The rows of Z fall into a few groups, which share some directions, and each row is roughly a mix of its group's hidden directions, except some rows that fit no group.
Z:
[[ 22 -37   6   5  28 -16  31  26  -6  -1  18  -8]
 [ 12   1   3  33  -7   0 -34   4 -28   8 -37  16]
 [  2   6 -11 -27 -18 -37  37  -4  -8  -1  17 -26]
 [ 23 -25  43 -12  13  -7 -15  -4  16  21  25 -11]
 [-37  -1   8  -6 -17 -13  22 -43   4 -25   5   9]
 [  7 -18   2  -3  50  35  14  -9  -5  -1 -19  15]
 [ 30  -5  -8  31  11  -5   2  -1  16   5  29  42]
 [-17   4 -17  14 -43  -6 -20   8   4   6  23  35]
 [ 33  -1  38  10  -8 -14 -12  29 -17  -9  13 -25]
 [  6 -21  28 -28   3  11  -4  30 -28  14 -24  18]
 [ -5 -16  17 -31  11   3   4   0  -7  -4  14 -55]
 [-12  16 -37  -9  -8  36 -13 -29 -24  14   1  -5]
 [-28  25 -10   9 -38 -25 -16  11  -1  21   5 -22]
 [  8 -10  -6 -34  24 -29  -6  23 -21  15 -27  18]
 [-32 -14  13  12  18 -27  25 -15  27 -23   9  15]
 [ 23  23 -20  25  -6 -21   1 -29  -3   7 -39   0]
 [  4  21 -50  11  16   3  26 -20   9   6  -6 -21]
 [-11 -15  -1 -15   0 -32 -38 -20  11  -2 -33  19]
 [-27  23   4 -20 -37 -14 -10   4   3 -35  17 -11]
 [  8  27  -1 -41  16  18 -13 -34 -17  13 -13   4]
 [ -9 -39   7   8  21  17  -5  -2  23  17  41   4]
 [-29 -22 -15  39  -9 -16  16  -4  27   5 -17  16]
 [  5  32  -9  -7  10   1 -23 -24 -14  -1 -43 -23]
 [-25   8 -38   8 -15  31  -8 -35 -17  -2  -6   3]
 [ 20  -2  28 -14 -29  10  10  36   9  17  31   1]
 [ 20 -15  49  -7  -1   6  31  11  -2  15   9  23]
 [ 10 -14  32 -22  29  -4  15  16  -5   4 -13 -41]
 [-25  13 -16  17 -28 -10 -24 -15  20 -18  34 -11]
 [  3   6 -14 -17 -12 -21  25  23 -34 -10  -2 -38]
 [  0  28  -7 -20 -37  11  15 -30   7  18 -16 -23]
 [ 14  -3   5 -19  12  20  -2  -6   0  41 -33  32]
 [  5 -30  -3  13  28   5  -5 -15  37   1  37   9]
 [ 32  -9  -2 -27  34 -20   0  30  11  22  -5  -1]
 [ -9   2  32   0  -2 -20 -47 -15  -4   4 -26  18]
 [-20  27 -34   1 -20 -18 -28  -7  13  23  22   6]
 [ 14  -6  25  16  -5  24  17 -19   6   3 -37 -36]
 [ 24  24   0  -4  18 -50   4  26  -6  -5   5  15]
 [ -9 -40  -7  10  34  -8   6 -22  26   8  26  -5]
 [-27 -16 -18 -14  30   4 -29 -26  -8 -29  -7  15]
 [  0  28   0   6  19 -13  -7 -24  31  -6 -24 -37]
 [ 19  -8  53  -7   0  19  -9  24 -20   2 -18   1]
 [ -9  -7   0 -11   4  -2 -21 -43  19  24 -10  37]
 [  4 -38 -21 -18   6  19 -12   4 -25  25  30 -10]
 [-25   6 -12  23  33 -34  -3 -10  33 -14  -2   1]
 [-26  -3 -30 -18  -2 -33 -10  23 -26  -4   8  25]
 [-14 -38  -4 -48 -21  -9  -1   0   9  -7  20  -1]
 [ 41 -35  11  -9   0  10  20  24  25  -4  14  -1]
 [ 20  -5  -9  -5  -9  18  -2 -36  -4   0 -48  22]
 [ 26   1 -12  18  32  25  -7  -3 -36  19  16 -16]
 [-33  -3  16  14 -36 -24   4   1  11 -30  16  18]
 [ 24 -13  -5   0 -41  -2  -6  12 -41   9 -14 -19]
 [  3  17  23  42 -35  14 -15  -5 -15 -14   5  16]
 [ 15 -13  31  16  -8  25  44 -13  -5  -2  20  11]
 [ 28  13 -13  -8  37 -20 -11  22   0  19 -32   0]
 [ 38 -11  31   0 -16 -22 -26  17  -5   3 -20  21]
 [-11  -2  60 -18   4 -14  -5  -4   4 -15   7 -22]
 [ 10  -1 -15   8 -36 -21  11 -33   1  -6 -25 -32]
 [ 16  46 -14  -3 -27  18   8   5  19 -16  21  15]
 [-15   0  22  19  30  22 -11  29 -12 -32 -16  10]
 [ 19  -6 -28  -7 -13   5 -13  21 -11  12 -40  33]
 [ 50  -5  -6 -28  31  14   0 -10  -3  -2  18  -5]
 [ 12 -11 -21   4  27  -7  17  23  18   5  23  43]
 [ -6 -16  22  39   8  14  31 -11   4  -4 -36 -10]
 [ 17 -25 -25 -38  14 -11 -16  -1  -6 -19 -14 -31]
 [ 16  41  31   2  13   3 -27 -11   5  19 -27   6]
 [ -6  -3 -26   8 -15  -9  48  -1  34  17   8  12]
 [-21 -24  40 -11   6 -11   5  10   3 -27  24 -25]
 [  1  24 -47   0  -1  31  12   9  -4  13 -29   3]
 [ 15  23 -22 -41   3 -22 -33  -9  -2  16 -11  -7]
 [-15  24   1  10   0 -36  -5  -1 -43  -9  22 -20]
 [ 28 -22 -12  29  13   9  -2  -1  12 -15 -44  14]
 [ -1 -33  -6 -24  18 -36 -14   9 -31   7  11 -16]
 [  2   9  24 -14  11 -15 -35  41  20  21   4  -4]
 [ -6  19  13  15 -14   9   4  18  31 -18   3  48]
 [-27 -11   1   0 -39  42  -2  -1 -12   6 -15  20]
 [-38  23  19  24  -5 -22   9  -5  -9   6  22  30]
 [  5  19 -31  -5  13   5  24 -10  44 -25  -7  12]
 [-25  17 -10   9 -19   5  -3 -11 -25 -29   9 -43]
 [ 40 -11 -29   4 -12  -9 -20 -29   0  21 -23   2]
 [ 11   6 -10  10  10  26 -25  43 -18  -7  30  -8]
 [-25 -20 -29 -45   4   3   9 -11  14   8 -21 -12]
 [ 22  -3 -28   0 -18  22 -26  30   0  21 -24  20]
 [-29   2 -24  11  38  12  21  14  -7  15  30  -4]
 [  8  -2   7 -21  21 -10   6 -43  19 -16 -10  36]
 [  9  -3  55 -13  -1 -31  -2 -14   4   6  11 -21]
 [  4  -5   6  32  30 -23  -3  10  22 -25 -35  -5]
 [ 15  18  15   4  25   6   9 -10   3  19 -52 -19]
 [-37  15  22 -18  20  13   0  25 -12  26  24   7]
 [ 12  26 -18  35  29  -2  24   7   8  28   4  19]
 [-35 -18   3  29 -40 -11  14   6  13  -2  -2  22]
 [ 28  13  45 -11  -1   1   4  17   0  16   5 -37]
 [ 13  15 -19  22 -22  16 -32  25 -22  -4 -17 -25]
 [ 14  34  19  -6  -9  13   2  14  28  19  36  17]
 [ 29 -20  29 -18 -25   4   3  22   3  18  -5  33]
 [-23  22  -2  20  -2  36 -34  -3 -29  -9 -11  10]
 [ 11   2  48  17   8   3 -34   0   8 -26  18   3]
 [-37  24 -13 -28 -13  10  24 -18  14   0 -20  18]
 [ 22 -13  18  -9  -7 -34  21 -16  24  20 -33   4]
 [  0  24  12  27 -22   0 -13 -35 -26   1  -7 -31]
 [-44 -13  24  -5   2  -3 -20  -9  28  28  -6  14]
 [  3  14  18  38 -41  19   6 -15  -4  -3   1  27]
 [-12 -13  -4 -16  26  27  -6 -18  25   4  45  -2]
 [-22   2  -1 -15 -43  16 -31  -6  19   2 -29  -1]
 [-26  -3  -5   5 -11 -15  -5  -1  17 -31  45  26]
 [-14  -8  35  10 -12 -35   1  -8 -24  13 -34  -8]
 [ -9  -4 -29 -26   4  14  34  -7  18  36  13 -10]
 [ 26  -9 -20 -22  31 -16  28 -19   0   0 -31 -10]
 [ 10   7 -31  10  51  10 -14  -5   9  19 -20  -6]
 [-31  -2  22   8 -21 -13  10 -22   2 -44 -10  16]
 [-36  -5 -34   2   7  22  32 -18  14   9  19  -6]
 [ 27  15  40   1 -19 -33  21   7  12   7 -12 -14]
 [-30  20  -6  34  -4 -12 -12   9  -8  -1  42  16]
 [-10 -11  -4  38 -32 -36   4  18  21  -7  -7 -12]
 [ -8   2 -28  -2  21  23  -3 -35   3  23 -31  20]
 [  5  -5  15 -13  17 -26   9 -31  27 -27   3  32]
 [  0   9 -43 -18  27 -42   9  -6  -5   1   1 -10]
 [  9  -9  19  37 -10 -24  30   6  14 -34   5   7]
 [  3  12 -20 -34 -34 -16  29  -7   4  29   0  11]
 [-23   0 -26  -8   0  23  -4  16 -46  26  13   0]
 [ 26  16  -2  33  -7 -25 -27 -33  -1   4   8  18]
 [-21  13  10 -37  15  33 -23  18  -1  24  -8  10]
 [-38  21  43 -11   2  19   1  26  -8 -10   1  -6]
 [-27  14  -6  25  32   3 -14   8   3  10 -45  -6]
 [ 37  -9   0   1  31 -20   6  -7  14 -37  11 -21]
 [ -7  19  -5  -1 -23  31 -20  -9 -14  25  41   8]
 [ 52  21  -8  -5  13  11 -29   1   0 -10  19 -15]
 [ 24   4   4  11 -43 -32   6   7   0  12 -13  32]
 [  3   7   7  -7   0  12  13 -10 -42  29  39 -19]
 [  8   9  19  36  19  27  33  -5   4   2  29 -10]
 [ 34   0 -19 -23  13 -11  -8   7   9  15 -48   2]
 [-26   7 -11  13  -7  43   5 -11 -34  20   0 -19]
 [-22  10 -16   9  -2 -43  13 -33  -1 -19  24   7]
 [-18   4  -5  16  33  19  32  19  -5  29  24  13]
 [ -4  -4  31  15 -19   3  -9   6   9 -16  54 -10]
 [-18  35 -28   5   0  17   7   3 -33 -18 -10 -28]
 [-44  17  14   0  17 -35  -2   8  24  10  18  11]
 [-34   0 -15  -7  14  16  12 -28  35   3 -16  28]
 [ 34   5  17   5  36 -30  10  13   8  -1  32   0]
 [ -9 -10 -15 -15 -25 -21 -32  16 -30  -4 -10  31]
 [  1  30 -30 -21  18  26  12 -15  27  -2 -27   2]
 [ 29  19 -18  29  41   9   5   0 -13  -3 -16 -21]
 [ 23 -12  -5 -18  18 -15   0   1  35  -7  30 -36]
 [-18 -38   6 -17  29  30   7  24  22   2   5   2]
 [ 46  -8  21 -10   8  17  -6  31   3  20 -22   3]
 [-40  -7  18   3   4  44   8  30   5  -5  -6   5]
 [ 10 -28  20 -39   5 -22   5  13 -11  20 -27 -14]
 [ 12 -34  10  29  -7  26  15  35 -13 -20  -6  -2]
 [ -5   9 -19 -14  13  23 -14  -1  -9 -12  56  12]
 [-10  -1  33 -20   1  30  11   8  25  29 -30  -4]
 [-14 -13 -28 -34  13  17  20  -1  35   0  -7  24]
 [-15  -1  37  11 -13  15  -1  31 -26 -33 -10  -7]
 [  4  30  11  18  -7 -50  -4   6  -5 -24  11  17]
 [-10 -34  36  -4  -1 -37  16 -12  13  22   3  -3]
 [  9  39 -13  21 -17 -28  18   8 -14  -8 -32   8]
 [-14  28  33 -20  -5  -4 -27 -26  -8 -31   7   4]
 [-53  -6  -3  16   5   8   0   3 -35 -20  -8 -10]
 [-21  49 -11  -2 -16  13   3 -38   1   1  11   2]
 [ 36   8 -11   3 -27  -1 -28  28  -1  30 -18  -1]
 [ 18   3   9  19 -14  53 -15   4   6  -5 -17 -26]
 [ 31 -10  26  16   6 -45 -18  -4  -3   0 -22  12]
 [-20 -10  31  18  16 -10  -2  37  16 -17   3  31]
 [-32  -6  10  -7  22 -13 -35  -1   4   6  -5  42]
 [-12  -9  20   4  -1 -11  14 -12   2 -58  21   3]
 [ -3 -46   0  -2   1  -4   9   0 -10 -12  44 -25]
 [-17  32  10  41   7 -12   7  -5  16   4  36   4]
 [-30 -10  -6  25 -19 -17  14 -26  12 -41   0   5]
 [-13 -15 -31  -7   4  39 -16 -23 -12  29  16  -6]
 [ 22  15  41  18   7 -10  11   7  26 -22  28   1]
 [ -3  -6  -1 -33 -19  25 -35  -3 -24  24  -7 -19]
 [  8  -3  10 -34   5 -12 -34  -7 -26  19 -10 -35]
 [ 16   8  22  15 -26 -21  -9   0 -36  34 -14 -14]
 [  1  -2  -1 -25  20  14  22   3  19  34 -42   2]
 [-27  -3 -24  33   4  20 -11  10   3  24 -33  17]
 [ 13 -26   9 -21 -15  22   8  21  17   4 -46   2]
 [ 19 -14   6 -37  37 -33  -4  12  -8  -5  -9 -18]
 [ 49 -11  -4  23   2  23   0 -10  18  24  -4  19]
 [ 22   0  10  -9   9 -29 -41  15 -21 -25  -6 -19]
 [-13 -36   3 -11   9   9  34  20  14 -21  29 -17]
 [-29  -1  -6 -35  25   0   4 -34  24 -22  -1   8]
 [-15   3   1 -12  -3  -4  -3 -42  36   2  18  35]
 [ -7  20  11  14  28  20  26  34   5   6  14  31]
 [  3  -7  -6  26  26 -14 -10   2  30   0 -39  29]
 [ 43  18  -6  11 -20   9  28  30  -5   7 -21   4]
 [-20  37 -37  17 -24  21  13  -7  -8   4  -7  15]
 [ -4 -40 -13  -1  10  13   0  41   9 -16 -15  27]
 [  8  36   5  27  23  -1  -7 -35  18 -18 -18 -12]
 [ 15 -13  -9 -32 -21  -9 -24  24   6  20 -28  25]]

Here is one row from each group, named. Which group is each of the other rows in?
[ 13  -7 -21  -9  -5 -26  -6  -2 -40  -9 -31  29] => (102)
[ -2 -21  41 -10   7   9   0   3   2  37  27 -24] => (30)
[ 14  -6 -10  20   9 -47   4   8  32 -10  16 -23] => (116)
[ -2  -6 -19  24   0 -14  19  -1  15 -23  46  23] => (85)

[ 21  15 -35  13 -26  20   2  -9  18  10 -18  31] => (85)
[ 24  -3   1 -12  48 -14  22  20 -15  20 -16   8] => (102)
[ 12   2  32   4  41  -8  19  -6 -32 -15 -11 -17] => (102)
[15 22 23 43 21 15 28 10 -7 11 -8 10] => (85)
[-17  -2 -21 -26  19 -44  12 -29   1 -13  -9 -10] => (102)
[ -5  -8 -36 -19   2 -23 -17 -14 -37  17 -12 -22] => (85)
[ 35 -24  11 -17 -18  18  16  -4 -13 -29  30   6] => (116)
[ -7  35 -20 -10 -22  16  37  -3   7  24  16 -16] => (30)
[ -4   3   2 -35 -42   1   7  25 -25  23  -4  12] => (30)
[ 32 -20   6 -28 -13 -12 -37  22 -15 -14 -14  -3] => (102)
[-31   1  10 -18  15  31  -9  25  -5  27 -31  -3] => (102)
